In the rows, zero is written as 128.
One turn sends every row of this set to another row. A few are shown first. Where does it send the rows asked after them?
Q835: [145, 113, 101, 111, 127, 154, 139, 121, 110, 134, 104,  70, 147, 109, 139,
 126, 182]
Q978: [136, 104, 133, 141, 122, 122, 105, 104, 133, 128, 140, 100, 162, 143, 103,
 122, 140]
Q334: [140, 106, 110, 107, 103, 128,  97,  91, 108, 116, 152, 120, 149, 129,  92,
  92, 162]
Q532: [141, 111,  85, 113, 131, 153, 131, 108, 104, 138,  79,  95, 134, 123, 120,
  95, 156]
Q703: [163,  96, 157, 112, 134, 145,  98,  93, 104, 140, 135,  69, 164, 119, 104,
 100, 180]
Q836: [157, 120, 161, 111, 141, 154,  91, 110, 103, 141, 136,  81, 149, 109, 106,
  92, 169]
Q713: [148, 135,  88, 120, 106, 136, 136, 124, 107, 143, 100,  99, 152, 123, 128,
  94, 175]
Q741: [135, 115,  93, 120, 130, 152, 135, 106, 106, 141,  81,  89, 124, 124, 115,
 111, 158]
Q810: [147, 108,  92, 112, 140, 149, 137, 104,  99, 139,  78,  84, 134, 116, 119,
 110, 157]
Q403: [156, 126, 148, 116, 124, 147,  87, 110, 105, 145, 135,  99, 155, 122, 101,
  69, 168]
Q812: [141, 141, 102, 116, 123, 151, 134, 133, 108, 141, 103,  88, 136, 107, 134,
 112, 171]
Q387: [128, 106, 131, 135, 124, 140,  97, 114, 140, 123, 142, 105, 156, 142, 110,
 114, 139]
Q564: [146,  89, 122, 113, 140, 147,  93, 117, 132, 114, 139, 103, 177, 128, 125,
  98, 138]
Q365: [147, 107,  89, 117, 132, 142, 140,  99,  99, 141,  78,  86, 137, 124, 115,
 108, 158]
Q896: [152,  92, 152, 113, 128, 159,  92,  96, 114, 135, 137,  71, 160, 127, 107,
  96, 183]
Q704: [139, 102,  84, 114, 128, 155, 133, 103, 108, 136,  80,  89, 135, 128, 119,
 101, 161]
Q721: [150, 129, 153, 127, 117, 141,  92, 104, 108, 149, 136,  95, 149, 129,  93,
  81, 171]
Q353: [158, 110, 140, 127, 148, 116, 110, 109, 114, 129, 136,  96, 169, 116, 109,
 124, 131]
Q200: [144, 114,  90, 111, 139, 153, 134, 110, 100, 139,  79,  92, 131, 115, 121,
 102, 154]
Q317: [131,  96, 128, 122, 134, 152,  92, 120, 140, 116, 142, 102, 161, 134, 121,
 107, 140]
Q439: [148, 102, 139, 136, 135, 114, 112, 102, 123, 128, 138,  92, 168, 131, 104,
 130, 138]
Q411: [161, 111, 132, 119, 150, 120, 103, 116, 114, 126, 134, 107, 176, 113, 114,
 104, 127]
Q295: [146, 114, 101, 110, 127, 154, 140, 121, 109, 134, 104,  70, 148, 109, 139,
 125, 182]
Q162: [139, 104, 135, 101, 131, 139, 104,  95, 103, 113, 156,  93, 133, 104,  98,
 133, 161]
Q931: [154, 111, 112, 104, 113, 115, 103,  89,  95, 120, 148, 120, 156, 118,  90,
  93, 157]
Q699: [141, 115,  91, 122, 128, 143, 137, 102, 102, 143,  78,  92, 130, 126, 112,
 107, 157]
Q923: [142, 130, 129, 107, 125, 127, 100, 103,  97, 122, 152, 116, 132, 105,  91,
 110, 150]
Q517: [156,  84, 115,  92, 124, 130, 103,  83,  98, 109, 149,  99, 162, 113, 102,
 109, 166]
Q273: [148, 135,  88, 121, 106, 135, 137, 123, 107, 144, 100,  98, 151, 123, 128,
  95, 175]
Q13: [143,  84, 117, 103, 114, 132, 105,  80, 107, 111, 153,  95, 152, 125,  96,
 119, 172]
Q178: [162, 105, 146, 123, 115, 132,  98,  89, 105, 146, 133,  84, 167, 134,  94,
  83, 179]
Q157: [145, 119, 162, 119, 131, 159,  90, 108, 112, 142, 139,  80, 141, 119, 103,
  98, 173]
Q64: [134, 124, 123, 101, 122, 143,  92, 109, 105, 116, 154, 120, 131, 108,  99,
  99, 152]
Q291: [152, 107,  87, 115, 110, 139, 141, 111, 109, 137, 101,  79, 162, 125, 133,
 108, 186]
Q104: [135, 105,  91, 116, 131, 158, 134, 104, 109, 137,  81,  84, 128, 126, 119,
 111, 161]
Q474: [159, 100, 140, 115, 116, 145,  90,  95, 110, 140, 134,  89, 169, 135, 102,
  72, 180]
Q11: [141, 141, 103, 117, 123, 150, 135, 133, 108, 141, 104,  88, 136, 108, 134,
 113, 171]
Q556: [153, 108,  87, 115, 111, 138, 141, 111, 108, 137, 100,  80, 163, 125, 133,
 108, 185]
Q621: [158,  98, 122, 113, 144, 132,  97, 116, 121, 120, 135, 110, 183, 122, 120,
  92, 131]
Q262: [142,  99, 128,  90, 137, 150,  97, 101, 102, 108, 154,  97, 140, 100, 108,
 119, 159]

Q713 goes to Q556
Q474 goes to Q703
Now these:
Q387 goes to Q621
Q741 goes to Q532
Q334 goes to Q517

One turn sends every row of this set to another row. A few are shown first. Where does it send the rows asked after them?
Q661: [105, 180, 106, 105, 121, 157, 145, 127,  83, 107, 134, 140, 113]
Q761: [122, 149, 116, 107, 114,  89, 122, 149, 115, 129, 123,  92, 113]
Q803: [118, 167, 113, 106, 145, 144, 132, 143, 116,  71, 131, 119, 115]
Q607: [106, 168, 102, 127, 152, 130, 104, 129, 110,  86, 135, 126, 110]
Q97: [136, 145,  98, 113, 110,  94, 136, 143, 122, 120, 122, 100, 128]
Q617: [106, 181, 115,  99,  96, 102, 116, 149, 103, 135, 137, 107, 123]
Q919: [117, 182,  97, 103,  89, 111, 131, 140, 108, 129, 138, 118, 140]
Q12: [118, 152, 114, 101, 105, 112, 137, 109, 113, 148, 110, 119, 134]
Q258: [120, 138, 114, 112, 143, 145, 153, 115,  96, 109, 109, 126, 101]
Q461: [131, 152, 105, 103, 104,  99, 142, 144, 128, 127, 123,  93, 125]
Q404: [114, 153, 126, 102, 153, 149, 135, 119, 117,  87, 114, 124, 114]
Q956: [118, 161,  97, 124, 150, 109, 143, 141, 100, 102, 134,  90,  92]
Q257: [126, 158,  94, 119, 133, 135, 148, 153,  96,  82, 135, 117, 103]
Q640: [ 95, 201, 100, 111, 129, 130, 137, 131,  84, 117, 147, 112, 105]
Q426: [ 97, 176, 108, 121, 149, 139, 104, 116, 105,  98, 132, 135, 114]
Q298: [118, 157, 118,  94, 102, 113, 142, 119, 121, 148, 114, 107, 129]
Q725: [104, 157, 110, 125, 158, 132, 106, 114, 112,  96, 122, 128, 109]
Q22: [100, 163, 117, 111, 150, 128, 144, 101,  92, 134, 116, 109,  97]
Q35: [116, 180, 105,  95,  89, 113, 137, 141, 117, 135, 134, 107, 133]
Q926: [104, 179, 121,  97, 138, 158, 131, 125, 108,  87, 128, 133, 121]
Q851: [107, 157, 129,  97, 110, 104, 122, 122, 107, 152, 114, 109, 119]

Q97 goes to Q919
Q926 goes to Q404
Q257 goes to Q661
Now these:
Q956 goes to Q640
Q461 goes to Q35
Q426 goes to Q725
Q851 goes to Q761

